[[113 127 142 102 121 119 135]
 [130 135 145 112 121 125 128]
 [121 131 144 110 122 123 137]] >> 125

[[103 125 135 107]
 [131 121 131 119]] >> 131

[[116 129 107 137 150 154]
 [139 129 123 126 116 146]] >> 116

[[111 110 136 106]
 [138 122 134 144]] >> 134

[[114 156 157 120 111]
 [117 124 144 158 108]] >> 158

[[150 129 114 141 148]
 [127 131 137 117 130]] >> 117

[[128 130 130 126 132 128 135]
 [125 127 122 134 135 130 141]
 [117 125 112 147 152 125 153]] >> 130

[[145 142 124 127 125 154 152]
 [152 119 146 116 126 117  98]
 [132 152 109 155 153 145 112]] >> 117

[[115 135 142 147 128 108 143]
 [137 127 100 114 141 124 150]
 [123 148 146 127 127 153 126]] >> 124

[[121 141 155 139 109 104]
 [132 123 135 119 116 132]] >> 116
---
[[151 115 127 126 132]
 [152 114 127 126 121]
 [149 115 128 126 130]] out 114

[[123 152 152 134]
 [120 137 133 120]
 [135 122 126 122]] out 137

[[127 121 118 150 142 138]
 [123 156 114 108 109 122]
 [117 130 121 124 112 127]] out 156

[[111 131 112 139 127]
 [131 126 157 122 119]
 [154 128 131 108 127]] out 126

[[151 146 125 123 120 142]
 [148 142 121 130 130 122]
 [157 151 123 121 119 143]] out 142

[[148 128 121 125 110 128 121]
 [154 125 136 141 131 156 116]
 [121 143 112 130 148 129 113]] out 125

[[149 119 136 130 110 156]
 [148 115 137 132 127 148]
 [119 120 121 138 143 118]] out 115

[[143 119 139 107 111 152]
 [142 123 109 140 140 143]
 [144 119 129 133 146 135]] out 123
---
[[122 151 134 137]
 [153 112 125 115]
 [123 111 118 112]] ==> 122

[[125 118 127 116 127 121 120]
 [131 103 132 102 130 110 111]
 [122 124 124 124 125 128 125]] ==> 125

[[117 124 135 147 110]
 [ 99 132 117 126 139]
 [143 123 140 149 144]] ==> 117

[[131 118 127 103 146]
 [105 137 136 116 125]
 [123 130 145 121 112]] ==> 131

[[123 155 154 153 138 130 149]
 [143 109 107 110 124 142 113]
 [113 149 147 142 120 131 155]] ==> 123

[[122 106 125 114 113 107]
 [140 119 155 137 124 126]
 [122 128 139 125 120 122]] ==> 122
---
[[108 136 146 130 128 118 135 119 149 107 127 124 132]
 [113 150 145 150 109 129 121 140 147 131 106 140 128]
 [115 118 130 140 105 111 122 150 146 105 139 151 120]
 [122 137 106 108 111 145 151 125 116 110 115 130 109]
 [121 143 128 108 121 121 121 132 106 112 149 144 108]
 [106 122 131 128 119 148 130 115 143 149 137 135 144]
 [148 141 138 123 135 146 122 150 143 149 113 132 135]
 [115 120 133 130 113 121 113 127 138 123 124 128 142]
 [123 109 138 118 134 115 131 114 110 139 122 127 148]
 [140 120 118 138 125 113 114 111 117 141 118 139 113]
 [141 146 130 130 115 143 131 147 123 110 110 118 128]] result: 120

[[135 122 126 137 118 122 138 125 134]
 [119 143 116 111 137 140 123 119 121]
 [122 146 115 107 137 139 119 117 123]
 [136 126 125 131 119 124 132 123 136]
 [136 118 138 134 125 116 126 135 134]
 [105 133 130 121 151 144 126 134 108]
 [124 131 127 119 136 131 118 130 124]
 [125 141 111 122 125 140 136 112 128]
 [123 144 110 118 129 141 136 111 125]
 [129 112 143 138 133 117 125 143 128]
 [133 140 112 118 122 133 128 112 135]] result: 123

[[148 152 121 132 112 150 121 140 138]
 [119 120 130 126 133 119 131 122 127]
 [153 153 122 134 109 152 121 140 139]
 [134 129 124 126 127 127 131 129 129]
 [151 153 124 134 115 147 120 140 137]
 [116 121 130 125 134 117 131 126 122]
 [153 151 121 134 115 152 119 140 139]
 [121 117 130 127 134 117 129 123 122]] result: 139

[[129 122 133 126 130 130 127 134 122 106]
 [122 130 132 143 120 129 131 139 126 128]
 [155 147 130 139 117 139 124 137 121 132]
 [122 126 125 101 139 118 129 132 131 109]
 [120 123 122 113 116 124 120 134 127 135]
 [137 128 141 108 143 120 127 130 127 121]
 [131 118 128 128 116 120 118 131 117 111]
 [117 125 118 124 123 124 114 129 118 123]
 [130 127 129 118 135 128 127 145 134 133]
 [144 132 108 123 125 118 119 129 117 123]] result: 132

[[124 107 150 116 146 146 129 130 149 146 147 149 109]
 [145 149 106 107 105 106 135 138 138 142 114 111 150]
 [109 112 137 146 149 135 133 108 117 109 139 138 112]
 [135 119 143 145 135 147 104 147 109 112 125 130 106]
 [116 144 109 147 127 109 131 122 108 111 110 108 142]
 [146 150 107 126 106 107 119 141 122 131 110 101 146]
 [146 125 131 136 122 142 103 147 111 116 116 122 106]
 [111 110 132 150 147 140 134 113 113 105 135 139 113]
 [138 109 144 111 124 149 121 133 151 147 142 147 110]] result: 112

[[126 128 128 126 128 130 130 130 129 129 129 129 129 129 127 128]
 [133 125 123 125 130 131 132 126 128 132 134 125 125 129 128 126]
 [125 130 131 129 130 125 125 130 125 126 133 124 128 133 129 131]
 [123 126 132 127 128 132 127 126 127 129 130 125 128 130 127 127]
 [140 121 119 124 131 131 134 122 127 134 138 122 122 129 129 123]
 [130 125 125 125 129 131 131 127 129 131 132 127 127 129 128 127]
 [111 137 138 129 125 130 126 138 131 124 119 137 137 129 126 133]
 [155 112 108 122 134 132 138 114 125 140 149 114 114 129 130 119]
 [124 127 132 128 127 130 128 127 127 129 131 125 129 129 127 127]
 [117 134 134 128 126 130 127 135 131 126 123 134 134 129 127 132]
 [124 126 132 127 128 131 127 126 127 129 130 124 128 129 127 127]] result: 131

[[134 103 107 105 155 102 101 126 154 131 107]
 [127 103 144 153 104 151 151 151 101 105 154]
 [105 155 139 118 149 121 118 101 151 151 106]
 [142 156 106 102 154 100 103 114 153 147 101]
 [106 151 150 149 104 155 150 118 105 140 150]
 [121 136 147 154 100 153 154 150 101 102 155]
 [153 139 108 116 138 122 125 154 143 109 120]
 [107 154 145 121 142 125 127 105 143 148 112]
 [129 107 105 106 151 105 105 132 149 129 108]
 [102 138 144 135 122 132 132 101 121 155 124]
 [102 132 153 151 125 154 151 103 120 150 149]
 [106 112 142 138 120 137 131 119 111 140 140]] result: 106
---
120  135  108  128  129  128  130  133  114
136  131  130  127  134  113  145  132  135
142  130  152  133   98  107  108  129  119
122  143  121  127  131  119  133  133  119
128  122  125  138  114  125  117  131  145
122  138  133  136  126  144  111  141  129
128  128  123  126  131  112  125  112  126
127  117  124  137  115  129  129  120  133
136  128  130  124  118  140  119  117  127
135  126  122  121  119  133  126  115  122
118  129  133  137  121  136  123  123  130
120  143  113  132  122  146  111  136  115
-> 135

132  130  126  147  131  131  124  127  136  122
130  140  135  144  136  127  137  134  133  129
127  129  125  135  127  134  116  127  131  121
126  113  123  102  119  124  127  122  119  133
127  120  133  108  126  125  132  131  122  136
128  133  126  133  129  125  136  126  129  129
138  122  125  145  126  131  129  127  135  126
128  114  127  105  119  126  131  127  119  135
136  121  123  134  126  123  141  124  131  133
120  134  136  117  130  132  119  134  123  127
125  127  126  125  126  131  117  126  127  123
130  130  126  138  133  124  131  125  135  126
-> 129

151  116  133  139  108  107  130  128  148  125  121  128
117  156  105  102  136  151  124  109  119  121  130  137
127  110  149  142  133  117  125  148  127  142  136  125
133  109  138  153  118  116  145  135  132  121  113  108
106  134  130  121  150  143  122  135  109  138  141  130
112  147  113  114  138  150  132  117  115  120  125  127
128  121  129  142  122  127  144  128  127  118  113  111
127  109  149  144  132  117  126  148  127  141  134  124
151  122  125  135  105  113  134  120  148  117  115  127
109  142  124  110  150  144  115  129  111  139  144  138
127  124  138  126  136  123  114  139  127  144  144  139
127  149  115  101  134  139  112  118  127  133  141  149
-> 137

127  141  131  126  115  121
153  141  130  133  126  130
125  142  133  124  117  119
136  132  121  120  119  125
125  120  123  130  137  146
-> 130

128  130  125  131  128  131  125  127  127  131  129  128  128  127  127
127  130  125  127  128  133  134  120  129  135  128  130  123  131  130
128  127  128  130  127  126  129  133  130  126  127  130  127  131  129
128  124  124  127  128  115  126  150  127  115  127  130  134  121  128
128  122  127  125  128  119  135  141  128  121  127  128  131  127  126
128  125  135  133  128  122  123  136  127  121  128  128  112  141  127
129  137  131  125  128  141  131  106  129  140  131  128  126  131  130
128  124  129  126  127  123  127  131  126  123  128  128  131  127  124
128  126  126  147  128  122  108  133  129  124  126  128  133  126  128
128  124  133  140  127  120  111  136  127  122  127  127  110  140  126
128  125  129  106  128  121  155  144  128  120  127  130  121  134  127
128  127  127  128  128  127  129  126  127  127  129  127  130  128  126
-> 130
---
[[111 128 145 102 141]
 [102 147 130 110 144]]: 111

[[125 115 134 121 122 153]
 [137 129 138 106 127 112]
 [138 110 122 130 109 138]]: 137

[[120 124 119 122 123 134]
 [127 130 126 106 122 147]]: 120

[[111 106 107 113 144]
 [114 126 143 123 127]
 [150 123 142 114 125]]: 114

[[147 127 133 129 134 110]
 [125 140 116 152 113 134]
 [119 156 117 131 134 121]]: 125

[[137 133 132 131 118 131]
 [111 118 122 132 138 130]
 [146 140 139 140 103 137]]: 111

[[129 147 154 121]
 [141 129 141 132]]: 129

[[127 127 124 128 131]
 [107 115 125 149 131]
 [104 114 124 154 131]]: 107
---
120	134	108	136	140
130	116	106	129	121
128	123	135	104	124
-> 116

117	115	107	148
146	113	124	137
135	152	113	139
-> 113

143	99	128	121
135	117	127	131
135	114	130	117
-> 117

119	147	128	116	131	122
115	154	118	122	116	126
112	143	125	126	127	114
-> 154

106	138	128	132	131	133
113	123	116	131	128	134
125	129	125	145	123	136
-> 123

130	112	132	135	128
120	118	125	129	117
128	109	139	122	149
-> 118

132	129	120	141
128	128	118	136
137	158	125	99
-> 128

121	108	116	127
132	150	110	128
136	137	121	124
-> 150

118	138	129	116
120	101	130	149
118	135	129	119
-> 101

129	126	146	128	108	129	135
127	128	139	130	102	127	131
133	129	155	132	104	133	140
-> 128
